One turn or mirror swaps these rows in pairs. Which row does each one swap with?
Vafog: [-18.6  23.7 -10.8  -5.6  12.2 -30.4  22.2  26.4 -12.8  27.1   3.5 -10.3
 -10.3 -11.1  -1.9  -1.7 -29.3 -10.7   7.5 -11.7]
borut: [ 30.1   1.7  -6.2 -34.1   1.2   3.4  15.6  -0.2 -13.3   9.9   5.8  -7.7
  -8.6  16.7  15.8   0.5  -8.4 -29.8  -2.8 -19.8]
bisa: [ 13.0  20.4 -11.1 -13.8  -2.1 -23.2   9.9   5.2   9.9   4.9  12.0 -14.6
  -8.8   0.2  -6.1 -15.6 -15.9  46.9   2.2 -23.7]
giku: [  3.9   5.4  -3.5   8.2  13.7 -14.6   2.1 -15.6  -0.4  -1.1  23.7   4.3
  -5.0  12.9  25.8 -16.2 -35.2 -13.8 -17.8   0.1]
zalir: [ -9.4  12.2   9.7  -0.3  15.6   3.6   7.2  -0.6   2.2 -29.1   5.7   0.3
  23.6  -9.5   2.0   2.6  -6.7   6.1  25.4 -11.9]
Paz: [ -4.6  30.4 -12.6   9.9  17.7 -28.6  19.0  17.3 -21.0  -7.6  10.4   2.5
  -8.4 -12.2  -7.7 -11.6   7.9   1.6  16.7  -7.0]
sipet: [ 22.5   4.8  -3.6  -9.1  15.1   9.5  16.7   3.3 -11.8  22.3  -5.6  36.8
  18.7  14.9  11.4  -6.2 -18.6  -2.4   9.0 -18.2]
peki: [ 35.8   1.5 -12.3 -32.3  10.5  -1.1  13.0   1.2  -1.6  -0.4  -5.9  -4.8
 -14.2  18.5  17.3  -3.3 -19.7 -23.9   1.2 -15.5]
zimo: [ -3.1   6.1   4.2   7.9   7.5 -10.2  -0.3 -17.9  -7.4  23.6  15.7 -11.3
 -14.2  -9.1  28.5  -8.9 -20.7 -21.0   6.1   7.1]
Sir: [ 14.2  18.0  -5.3 -10.9  -2.5 -20.9   2.7  -1.0  11.9   6.5  12.3 -10.8
  -7.9   0.4 -13.2 -22.4 -16.5  45.2   1.5 -21.3]
vivop: [-10.1  12.8 -37.0 -32.3  -4.5 -16.7  24.2  -7.3 -14.4  19.1   5.7   3.5
  -3.4  14.4  -4.2  -3.5 -16.5 -23.0  13.6 -15.8]
ratig: [-20.2  25.5  -8.7   2.2  15.4 -33.2  17.0  26.5 -12.3  -3.8  12.4  -4.9
  -6.0 -12.3 -12.4 -13.4  -1.4   2.4  11.2  -8.6]
mip: [  0.6   1.1  -2.2  -6.7  26.0   3.5   2.1   9.8  -0.1 -34.7  -3.5   1.9
  15.3   3.0   8.8   4.4 -19.3  -3.5  17.9 -13.1]
sefo: [ -5.3  25.3  -7.1  -6.0  -2.2 -21.7  16.0  17.3  -6.1   6.4  -2.4 -21.8
   5.3  -8.5 -13.1  -5.5  -8.7  37.9  -3.0 -23.3]
zad: [  1.6  26.9  14.9 -12.6  20.0   2.3 -11.8  10.2  18.5  16.2 -13.9  -9.0
  -8.0  -3.2  -2.4   2.7  -2.6   5.6  18.8 -30.8]
nos: [ -2.8  33.2 -10.6  -0.8  -2.5 -12.8  32.8   7.2  -7.4   1.2  -8.6  13.0
  22.8  12.2 -25.5  -2.3  -3.0   7.4   1.6 -13.8]
Gurav: [ 22.9  -7.1  -9.5 -23.5  23.6   6.2  11.8  11.8  -5.6 -14.0 -16.6   1.2
  -5.2  13.8  15.3   3.1 -17.5 -17.4  12.7 -13.7]
deden: [ 15.1  17.0   2.4   1.1   6.1 -15.4  -0.1  -5.2  12.8  -5.1  19.4  -6.9
   9.3  20.7   6.0 -15.2 -30.6   8.9 -33.1 -14.7]
suli: [ -8.5  11.0 -12.0 -11.0   3.4 -18.3  14.6  18.6   0.8  44.5  -8.4  -3.6
 -13.2  -0.3   4.6  -5.3 -40.8 -12.7   4.1  -5.9]
ral: [  1.0  14.6   8.8   5.6  10.8  -4.7   0.8 -17.1  -2.5  29.6   8.8 -15.6
 -17.5  -9.2  27.5  -9.0 -19.4 -18.2  17.2   4.1]
Nalon: [  2.9  -0.9  -1.9  -8.3  28.2   6.5   0.1  10.4  -2.3 -32.2  -9.5  -3.3
   9.8   3.3   6.4   7.6 -19.4  -2.6  13.5 -14.1]
vifeb: [  4.0   7.0   2.4 -23.4  -4.1  -1.1  -5.3  -5.7 -15.9  33.9  25.7  -2.9
   1.0  -1.1  16.3  -1.8 -11.8 -32.9   5.4  -6.0]
mapuf: [ -8.0  34.7  -1.7 -19.8  30.2 -11.9   7.8  13.9   2.6  -7.6  14.3  13.0
  16.4   8.6 -16.0   2.8  -4.9  -3.6   2.4 -32.7]
vobo: [ -2.2  19.7 -10.2 -18.9  -6.4 -21.6  12.6  10.5  -1.8   3.1   4.8 -18.2
  -2.2   0.5 -11.7 -12.2 -12.6  45.3   2.2 -26.7]
Liri: [-15.9  19.4 -25.2  -1.5 -10.3  -1.7   7.1   0.3  -3.7  28.8   0.7  16.8
  15.8   6.6  21.4 -22.5 -19.8  -5.9  22.6   4.7]
fuda: [  6.2   7.5   4.0  -0.4  28.2 -18.5  -7.2  19.9   0.6  14.5  15.7   3.8
  -3.6   0.1 -25.7  -7.5 -20.8  -3.1 -16.9 -25.1]
nal: [ -1.6  25.8  -7.3  -3.1  -6.2 -24.8  13.7  12.5   0.4   5.8   1.2 -20.8
   4.4  -4.7 -10.2  -9.1  -8.7  43.2  -0.1 -21.8]
Pumog: [  8.8   2.3 -34.0 -18.7 -10.6  -0.6  11.9 -11.6 -20.0  26.4 -16.1  -5.5
 -21.5  13.6   7.4 -16.7  -5.1   6.1   9.6  -6.6]
pinav: [ 12.0  17.7  -7.8 -12.9  -2.1 -18.5   7.9   0.3  12.9   1.5   6.6 -18.1
  -3.8  -1.4 -12.8 -18.8 -16.8  45.3   2.0 -23.3]
banud: [  1.2  24.6  -5.8  -0.5  25.0  -1.1  -1.3   1.8  -8.8  39.5  -2.6  13.3
  -2.2  14.7  31.0  -6.4 -22.5 -18.2  -6.5 -10.9]
nutu: [ 22.6   2.7 -35.3 -14.6  -2.4   3.8   7.8 -10.9  -9.8  17.7 -17.4  -2.7
 -23.2  12.2   5.1 -14.0  -0.2   7.5  16.8  -6.7]
livi: [  2.8   2.9   2.5  -6.2  30.5   3.3  -3.4  10.8  -7.1 -28.8  -3.9  -2.7
  15.0   0.4   8.4   4.9 -20.1  -6.5  20.2 -16.8]
sop: [ -1.2  31.3  12.7  -6.1   8.3  -3.9  14.4 -14.3   5.4 -17.6  17.0  -3.6
  20.1  -5.4  -9.1  -1.8   3.0   4.4  28.0 -14.1]
fak: [ -5.2   3.7   1.8   6.5  10.7 -10.4   3.8 -23.0  -2.8  13.6  21.7  -0.3
 -14.3  -4.4  25.5 -14.7 -25.9 -21.6  -2.0   5.5]
bavo: [  6.6  10.7  -0.4   4.8  15.4 -14.5   2.7 -23.1  -5.7  -0.1  27.3   5.9
   1.7  12.7  22.5 -18.1 -35.5 -15.2 -15.6  -4.5]
sulu: [ 16.5  34.7   6.5 -12.7   7.0  -9.4  19.8 -27.1   5.2  24.3  11.5  17.8
 -14.9  14.2  10.7 -14.9   1.8  -6.6   1.1 -21.3]
budu: [ 13.7  -1.9 -33.4 -23.3 -11.0   1.4  15.4  -4.3 -12.5  24.1 -19.6  -0.6
 -19.0   5.2   6.9 -15.7  -5.3   1.3  19.4  -8.7]
bivu: [ 27.7  24.4   5.7  -5.3   4.3  -8.4  -1.5   8.3  11.8  -9.5   1.9 -18.2
  12.3  18.8   4.0  -5.2 -19.4  14.0 -23.6 -22.5]
zogel: [ 25.7  -0.2 -25.4 -14.2   2.5   2.6   9.2  -9.6 -11.2  17.6 -19.8   3.6
 -25.4   7.9   5.6 -17.6  -2.1  10.0  22.6  -6.6]
lus: [ 23.8   0.2 -29.0 -14.2  -0.6   2.0  14.6 -14.9 -10.9  19.1 -18.1  -3.8
 -25.8   7.2   7.3 -18.0  -4.9   6.0  16.9  -7.4]
Leku: [  5.8  26.4  21.4  -6.3   5.4  -6.2   5.0  14.7 -21.6  -0.1  18.2  -7.5
  27.1  -6.8   2.4   9.2   7.9   5.1   3.6 -18.9]
fuza: [  7.2   2.6 -35.9 -23.0 -11.9  -5.6  17.2 -12.2 -13.1  28.9 -10.0  -0.1
 -18.2   7.3   6.5 -13.8  -8.8  -6.2  18.5  -5.8]
Nurer: [ 14.3  12.4  10.5 -15.4  11.6   1.2  21.6   7.5 -18.0  -0.5  19.8  27.4
  26.8   6.7   6.5   3.4   1.1  -0.2  12.8 -22.6]
Pab: [  4.5  20.9  -8.2  -7.6 -10.5 -24.5  13.5   7.7   3.5   7.1   7.4 -17.4
  -2.4  -3.4 -13.2 -18.0  -9.6  42.2  -7.8 -22.1]
Gepa: [ -6.2  19.9   9.2  -7.3   5.9  -3.7  11.4  -5.9   0.4 -24.2  14.6  -1.9
  26.7  -8.3  -1.8   3.8   0.3   3.7  28.3 -12.2]
dape: [ -3.2   8.5   8.0  10.7   9.5  -6.9  -2.7 -20.2  -6.1  23.4   8.7 -12.0
 -16.3 -11.6  24.8 -12.1 -18.5 -21.9  10.5   1.9]
zim: [  6.9   6.2  -2.8   1.8  11.4 -12.7   6.7 -21.8   0.2  -2.0  23.2   5.9
  -3.3  14.9  22.3 -15.4 -38.2  -9.3 -21.5  -2.7]
kez: [ -4.9  16.0 -26.7   0.2  -2.1   2.5  -1.7  -0.8   0.7  31.1  11.3   9.5
   8.9   1.9  22.1 -28.7 -29.3   8.2  26.5   1.6]
direk: [ -4.4  22.2  14.3  -5.7   5.7  -4.7  13.3 -13.0   3.8 -21.9  15.7   0.9
  22.6 -11.6  -3.2  -2.6  -1.9   4.1  29.4 -18.3]
Zako: [  4.2   5.9 -37.5 -26.4 -13.6  -2.6  20.8 -13.1 -14.8  33.2  -7.2   2.1
 -12.7   6.8   6.8 -14.9 -13.0  -7.7  11.8  -7.8]
tanir: [ 32.8   3.6 -10.9 -35.1   5.4   4.1  19.3  -3.0  -7.3   2.2   3.3  -1.0
 -12.1  17.2  17.2   2.1 -15.5 -27.2   4.8 -14.7]
non: [ -0.8   2.3   5.7   1.5  15.4  -4.6 -22.8  11.2  -5.5  33.0  21.5  -5.7
  -3.9   0.0   2.5  -3.5 -18.7 -19.6 -12.6 -11.7]
Lanov: [ 19.8  21.8  14.8 -11.4  -2.5  -2.8  -1.9  14.8   1.8   1.2   8.9 -25.1
  19.6  13.0   7.1   2.1 -12.1  11.4 -21.3 -28.6]
Terir: [-13.3  31.7  -7.0   9.2   3.1 -20.0  11.6  20.1 -14.4  17.1 -10.6 -20.1
  15.9   4.8   8.5   4.0 -17.1  25.5  -5.5 -19.3]
Kesi: [ -3.7  23.3 -16.5   6.2  22.5 -22.3  16.8  17.9 -17.2  -9.4  16.3  -3.2
  -9.9 -10.8 -16.7 -18.9   4.4   8.5  19.4  -9.0]
Rofif: [-10.9  21.5 -24.2  -4.6 -10.1  -5.3  -8.0   1.4   5.7  30.0  10.3  11.6
  12.7  -2.5  18.3 -21.8 -30.4  -1.3  27.4   0.2]
Mav: [-12.3  36.6 -24.0   0.5 -10.3  -3.4  21.4  -0.6 -11.5  17.1  -5.3  14.6
  31.2  12.3  -6.0  -5.8 -12.9  -5.0  11.7  -7.4]
Fibim: [ 21.8  25.9  11.1  -1.5   2.6  -4.6  -6.8  10.9   8.4  -3.4   5.6 -23.9
  13.4  13.8   3.2   1.5 -18.9  15.3 -24.3 -20.1]

borut swaps with Lanov
giku swaps with mip
Gepa swaps with zimo
Gurav swaps with deden
fak swaps with zalir
Terir swaps with vivop
mapuf swaps with banud
fuza swaps with nal
dape swaps with direk
ratig swaps with Liri
Pab swaps with budu
ral swaps with sop
non swaps with Nurer

